Each row is where one point has got to under a steady rotation. How many ticks took it there?
The counts run from 0 to 382.
[ 1.99 -1.72  1.65 -1.10 -0.80 -1.11 -2.93 -1.62 -2.33 -1.10 -1.08  2.36
  4.34  1.18 -1.17  0.15 -1.90  2.42 -1.94  3.47 -1.35 -1.49  1.69  0.77
 -0.36  1.77  0.40  0.95  1.61  1.47 -1.50 -1.51  1.29  0.03  0.08 -2.18] : 95
[-1.73  1.47  0.91 -0.94 -1.68 -0.21 -1.60  0.32 -0.95  0.61 -2.72  2.25
 -2.19  0.58  1.66  1.27  0.59  3.57  0.22  2.52 -1.72  2.21 -0.80 -3.00
 -3.25 -0.91 -0.91 -0.74 -2.99  2.50 -1.09 -2.21 -1.58  0.79 -0.26 -0.39] : 49
[-0.86 -0.74  1.19 -0.25 -3.35  0.99 -0.34  1.72  0.95  2.02  0.14 -0.81
  1.27 -4.62 -0.89  0.16  2.21  0.04 -4.26 -0.39 -1.75  1.64 -0.35  1.23
 -3.17 -2.54 -1.45 -1.50  1.49  0.95 -0.13  0.28  0.39 -2.10  2.41  0.73] : 231
[ 1.16  0.96 -1.26  0.41 -0.21  0.37  3.13  1.73  0.85 -1.45  2.33 -2.01
 -2.01  0.17  1.41 -0.54  2.24 -2.24 -0.52 -2.70  0.38  2.32  4.18  2.34
  2.28 -0.21  1.43  1.57 -3.15  0.54  0.50  2.63  2.13  0.07 -0.38 -0.83] : 208
[ 1.03  0.76 -1.94 -1.12 -0.86 -0.32  2.41  0.96 -0.99 -0.03  1.02 -1.07
 -4.21  1.47  1.28 -0.94  2.41  1.61 -0.15 -1.74  1.38  1.85  4.81 -0.11
  1.88  0.61 -2.39  0.25 -3.83  0.70  2.77  1.54 -1.02 -0.33 -1.67  0.63] : 205
[-1.76  0.53  0.05 -2.04  0.46  2.05  0.91  0.57  1.51 -1.67 -1.49  0.02
 -3.54 -0.50 -2.40 -0.63  0.41 -3.31 -0.02 -1.15 -0.59  0.62  0.53 -0.74
 -3.98 -4.41 -0.15 -2.36  0.11  0.91 -0.41  0.05 -4.29  1.30 -0.26  0.78] : 134
[-0.79  2.03 -2.52 -0.47  5.73 -2.51 -2.33 -1.84 -0.43 -3.12 -0.46  0.49
 -2.64  1.47  0.05  2.04  0.92 -0.61 -0.66 -1.66 -0.48 -0.31 -1.08 -0.70
  0.99  0.32 -0.85  1.13  0.05  1.57  1.86 -0.31  0.11  2.79  1.45 -1.76] : 118
[-0.81 -1.34 -2.51 -2.67 -0.75  2.54 -1.85 -2.20 -1.42 -1.05 -1.05  1.92
  1.29  0.31 -1.27 -0.42 -0.21  3.48 -1.14  1.39 -2.69  3.49  1.62 -0.08
  2.27  1.10  1.74  1.35 -3.94 -1.23 -0.35 -0.40 -0.35  0.18  1.46  2.54] : 101
[-1.44  0.25  0.53  3.45  2.90  1.71 -0.44 -1.66  2.20  3.25 -0.31 -1.27
  2.73 -0.18 -1.25 -0.76 -1.95 -1.89  0.35 -2.63 -1.71 -0.68  0.37  0.63
  0.40 -2.05  2.61  0.95  1.48 -0.99 -2.46 -2.30  3.12  2.15 -0.19  0.22] : 163
[-1.13 -0.02  1.42  0.34 -2.87  0.29  3.17 -0.12 -0.93  2.35  1.78 -0.66
 -0.04 -1.33  2.49 -0.58  1.19 -0.03  1.30 -0.02 -3.99  1.21  1.91  0.63
  0.50  1.26  1.42 -0.14 -4.12 -2.98  1.70 -2.47 -0.41 -2.33  2.52  1.07] : 154
[-0.38 -0.23 -2.21 -2.26  3.92 -2.16  0.40  0.31 -1.24 -2.41  1.56  0.23
 -2.03  1.37  1.83  1.83  1.90 -1.51  1.69  0.52  1.18  0.78 -3.17 -0.89
  2.30  2.55 -3.05  1.12 -0.19  0.74  2.62  0.06 -1.15 -0.06  1.99 -2.90] : 121
[ 4.75 -1.90 -1.10  0.47 -0.38 -0.09 -0.19 -0.74 -0.66 -1.92  0.33  0.03
  3.67 -1.07 -0.60 -0.21 -1.04 -2.03 -0.85  2.48  0.00 -2.21  0.28  1.71
 -0.46  2.82 -1.18  1.61  2.41 -3.62 -1.36  0.23  0.80 -1.37 -0.47 -2.72] : 91
[ 0.28  1.44  0.36  0.29  0.99 -0.09  1.92  1.72 -0.16 -1.72  1.30 -1.46
 -1.08  1.28  0.73 -1.35  0.73 -4.08 -0.23 -3.37  0.62  0.73  4.78  2.68
  1.09 -1.23  2.12  0.61 -1.22  2.36  0.23  1.02  2.18  1.31 -0.69 -2.96] : 210
[ 2.04  2.26  0.53  2.33  0.51 -0.35 -1.19  0.00 -3.93 -0.06 -0.21 -0.45
 -0.79  3.90  0.78  2.84 -1.08  1.52 -1.13  1.88 -1.02  0.95  2.46 -0.89
 -0.57  0.46 -0.75  0.95 -0.19  3.01 -1.69 -1.79  2.90 -1.49 -1.92 -2.59] : 296
[-1.01 -1.34  1.28 -0.90 -2.67  1.87  0.75  3.82 -1.23  2.81 -0.05 -1.30
  1.50 -3.38 -0.79 -0.35  1.56  0.00 -2.59  0.03  1.07  2.57 -1.10  0.01
 -2.21 -0.63 -3.45 -1.66  2.65  0.96  0.17 -0.11 -0.03 -2.42  1.34 -1.80] : 229
[-1.64  0.72  0.72 -0.63 -1.54  0.09 -1.71  0.40 -0.50 -0.01 -2.65  2.63
 -0.95  0.29  1.43  2.12  0.46  3.05 -0.12  3.24 -2.23  2.68 -1.83 -3.05
 -3.07 -0.97  0.14 -0.61 -2.84  2.68 -2.57 -1.88 -0.58  1.52  0.68 -0.88] : 48
[ 4.09 -1.22 -2.99 -0.24  0.02  1.10  0.53 -1.54  2.67 -3.13  0.55  0.31
 -0.01  1.72  0.62  0.48 -1.44  0.30  1.99  3.25  2.60 -0.99 -0.29  0.00
 -0.18  0.38  0.93  3.68  1.02 -1.34 -2.98  1.50 -0.59 -0.03 -3.23 -0.09] : 191
[ 1.40  2.14 -2.13  0.10  0.74  0.31 -0.43 -1.42 -0.52 -2.34 -1.19 -0.79
  0.99 -1.98  1.19  0.83 -2.23 -3.17  0.26  1.07 -2.13 -1.46  0.69  2.21
 -3.13 -0.01  3.08  2.72  1.43 -3.27  0.04 -2.40 -0.68 -2.35  1.59 -0.60] : 240
[ 0.61  1.37 -1.31  3.01  0.10  0.34  2.90  2.68  0.78  3.45 -1.55 -3.48
 -0.92  0.54  3.97 -0.03  0.27 -2.97  0.98 -1.91  0.34 -0.67  2.16  1.93
 -0.92 -0.55 -1.14  0.93 -1.40  1.36 -0.89  0.63 -0.45 -1.00 -2.95 -2.28] : 59
[ 0.32 -2.22  1.11  2.49  1.13 -1.69  1.11 -1.25  4.59  1.83  1.21 -0.10
  2.16 -2.08  2.32  0.19  0.00 -0.63 -0.33 -2.99  1.27 -3.55  0.86  2.62
  1.34 -1.66  0.25  1.91  0.56  1.25  1.12  2.06  2.02  2.35  0.22 -0.19] : 262
[-2.30  1.84 -0.84  0.08 -0.14  0.09 -0.71  0.40 -2.53  0.86 -0.43 -0.87
  0.02  1.92  0.60  0.48  2.49  0.48 -0.04  1.02 -5.13  4.36 -0.41 -0.20
  1.21  1.32  0.40 -0.50 -4.62  1.69 -2.36 -1.61  1.70 -0.43  1.11 -0.60] : 301
[-0.08 -2.33  0.20 -0.69  1.83  3.69  1.01 -0.68  0.39 -0.66  3.31 -1.10
  0.41  1.24  1.65 -0.03  0.32 -4.13  0.70 -3.88  2.93  0.92  2.58  0.88
  3.10 -1.04 -0.34  1.56 -0.12 -0.57  0.30  1.82 -0.31 -1.78  1.04 -1.18] : 360
[ 3.68 -0.76 -2.40 -0.73  0.16  0.80 -0.13 -2.56  1.96 -3.02  0.32  0.55
 -0.13  1.98  0.49 -0.70 -1.45  0.36  2.44  2.77  2.79 -1.57  0.66 -0.31
 -0.86 -0.18 -0.20  3.23  1.46 -1.07 -2.02  1.28 -2.12 -0.57 -3.80  0.34] : 190
[-1.39 -1.22  3.57 -0.17 -1.69  0.56  0.58  1.14  0.14  2.30 -0.44 -0.10
  1.48 -2.82 -3.94 -4.18 -0.28  1.38 -0.50 -1.35 -0.41  0.16  0.76  1.16
 -2.01 -2.26 -2.40 -2.48  1.57  1.55  1.07 -0.71  0.62  1.92 -0.77  1.22] : 80
[-1.19 -0.48 -2.62 -3.35 -0.25  3.78 -1.13 -0.80 -1.62 -0.43 -2.00  1.17
  0.78  0.58  1.43 -2.49 -0.50  1.39  0.88 -1.45  1.65  2.93  3.43 -0.85
  1.95  1.11  0.03  1.53 -3.22 -2.04  0.57 -0.44 -2.82 -0.30  0.04 -0.26] : 104
[-0.94  0.19  0.35 -0.16 -1.55  0.39 -1.63  0.52  0.04 -0.08 -2.00  2.40
 -0.34  0.42  1.32  2.99  0.28  1.87 -0.54  3.82 -2.19  2.58 -3.12 -2.62
 -2.72 -0.87  0.77 -0.43 -2.69  2.30 -3.73 -1.42 -0.02  0.97  0.95 -1.24] : 47
[ 0.39  1.15 -0.89 -1.40 -0.73 -0.86  1.12  0.42 -1.13 -0.69  0.38  0.21
 -3.98  1.50  1.18 -1.15  1.99  3.09 -0.54 -1.42  0.65  1.74  4.98 -0.53
  1.30  0.71 -1.97  0.32 -4.13  1.23  3.27  0.75 -1.04  0.74 -1.46  0.60] : 204
[-0.52  2.19  0.23 -0.61  2.64  0.51 -2.00 -2.07 -1.57 -3.94  0.58  1.36
 -3.51 -0.32 -0.75  2.83 -0.39  2.00  0.78  0.99  0.79  2.13 -3.16 -4.07
 -1.89 -1.93 -1.87  0.74  1.30 -0.03  0.77 -0.91  0.20  1.12  1.82  0.30] : 372
[ 0.16 -0.54 -2.88  0.98  2.90 -0.37 -2.67 -1.25  3.21  2.21  0.55  0.26
  0.14  2.35  1.19  0.89  2.22  0.49 -2.90 -2.71  3.07 -1.58  2.08 -0.40
  1.48 -1.15 -1.14  1.16  1.91  2.61 -0.94  0.92 -0.05  0.71 -1.47 -1.75] : 113
[ 2.76 -2.61 -1.82  1.02  1.44  0.24  1.38  1.30  0.48  1.26 -1.53  0.97
  2.59 -0.29 -0.53  3.30 -1.17  1.30 -2.56  1.88  1.10 -0.41  1.11 -0.80
  2.59  3.23  2.19  1.35 -0.28 -1.38 -0.73  0.34  2.39  2.55  0.69 -2.93] : 346
[-0.15  1.56 -1.42  1.33  2.88 -3.88  1.65 -1.02  1.08  2.47  2.46 -1.64
 -1.49  3.48 -0.95 -0.50  1.69 -0.20  2.55  1.51 -2.84 -2.37 -1.55 -0.04
  0.57  1.18 -1.15 -0.50  1.13  0.67  0.47 -3.44 -0.59 -0.04 -1.56  0.85] : 67
[ 0.52 -1.67 -1.08 -0.38 -0.43 -0.18  0.27  0.52  0.40  2.69 -0.74  0.04
  4.23  0.74  2.38  2.50 -1.24  1.26  0.49  4.25 -0.57 -1.79 -1.30  0.68
 -0.24  2.31  2.02  2.04  2.19  0.17 -1.68 -3.04 -0.31 -2.68  0.95 -1.74] : 245
[ 1.12  0.27 -1.15 -0.90 -0.81  0.74  2.61  1.14  3.53 -0.99  0.85  0.06
 -3.11 -1.72  0.16  0.80  1.68 -3.64  0.63  0.75  1.04 -0.75 -0.41 -1.59
 -4.39 -1.94 -0.20 -1.18  1.27 -3.01 -0.83 -0.50 -3.79 -0.42 -0.21 -0.67] : 137
[ 2.88  0.32 -1.58 -0.58  0.85  0.25  0.46 -1.84  2.18 -1.90 -0.92  2.02
 -0.24 -0.59 -1.00  0.18 -2.88  1.57 -0.08  0.93  1.73 -2.25  3.82 -0.23
 -1.08  0.37  4.13  2.84  1.44 -3.22  0.97 -1.53  0.11  1.94 -1.00  0.64] : 341
[ 0.02 -3.63 -0.76 -2.32 -2.58  1.67  2.64  2.70 -0.60  0.69 -1.32 -1.98
  3.27 -2.02 -2.45 -0.34 -1.02 -1.09 -0.40  1.92 -1.13  0.74 -0.81  4.45
  0.19  0.16 -0.78  0.71  0.33  1.67 -0.11  2.38 -1.19 -1.40 -0.16  1.51] : 330
[ 0.25 -2.75 -0.07  1.42  0.92 -0.17  2.16  0.22  3.86  3.11  0.15 -0.38
  1.86 -2.00  3.89 -0.84  0.11 -0.78  1.12 -3.28  3.22 -2.64  1.62  1.63
  1.85 -0.23 -1.36  1.71 -0.06 -0.52  1.92  1.82 -0.35  1.19 -0.37 -0.98] : 260
[-0.77 -0.80  2.04  0.15 -3.25  0.86 -0.24  1.29 -0.61  1.59 -1.68 -0.55
 -0.77 -0.23  2.88  1.33  0.98 -0.30 -1.60  0.62 -0.37  0.03  0.76  0.73
 -3.70 -2.62 -3.91 -0.94 -1.06  4.18 -0.46  1.28 -2.73 -2.78 -0.90 -0.71] : 382
[-0.74 -1.56  2.99  0.25  1.46  1.80 -0.34  0.35 -2.54 -1.23  0.72  0.46
  0.74 -2.10 -0.41  1.87 -2.01  2.20 -1.36 -1.91  2.66  2.39  0.67 -1.29
  2.61 -1.02 -1.30  1.06 -0.04  0.99  2.87  1.92  3.90  2.30  2.20 -0.67] : 25
[-1.72 -1.47  3.53 -0.24 -2.39  0.53  2.43  2.75  0.61  1.97 -0.08 -0.43
  2.62 -4.21 -3.24 -3.31 -0.16  1.09  0.18 -0.35 -0.98  2.08 -1.42  1.45
 -0.46 -1.24 -0.64 -1.20  0.42  1.46  0.23  0.10  2.80  2.41  0.65  0.38] : 78
[-0.83  2.82  0.37  0.14  2.31 -1.54  3.03  0.45 -1.84 -1.73  1.59 -1.66
 -1.01  0.19 -2.40 -1.15 -1.45  1.10  4.37  1.16 -2.17  1.00 -2.15 -0.13
  0.85  1.05  1.58  1.33  0.36 -0.53  1.79 -3.02  2.94  1.81  0.06  1.91] : 71
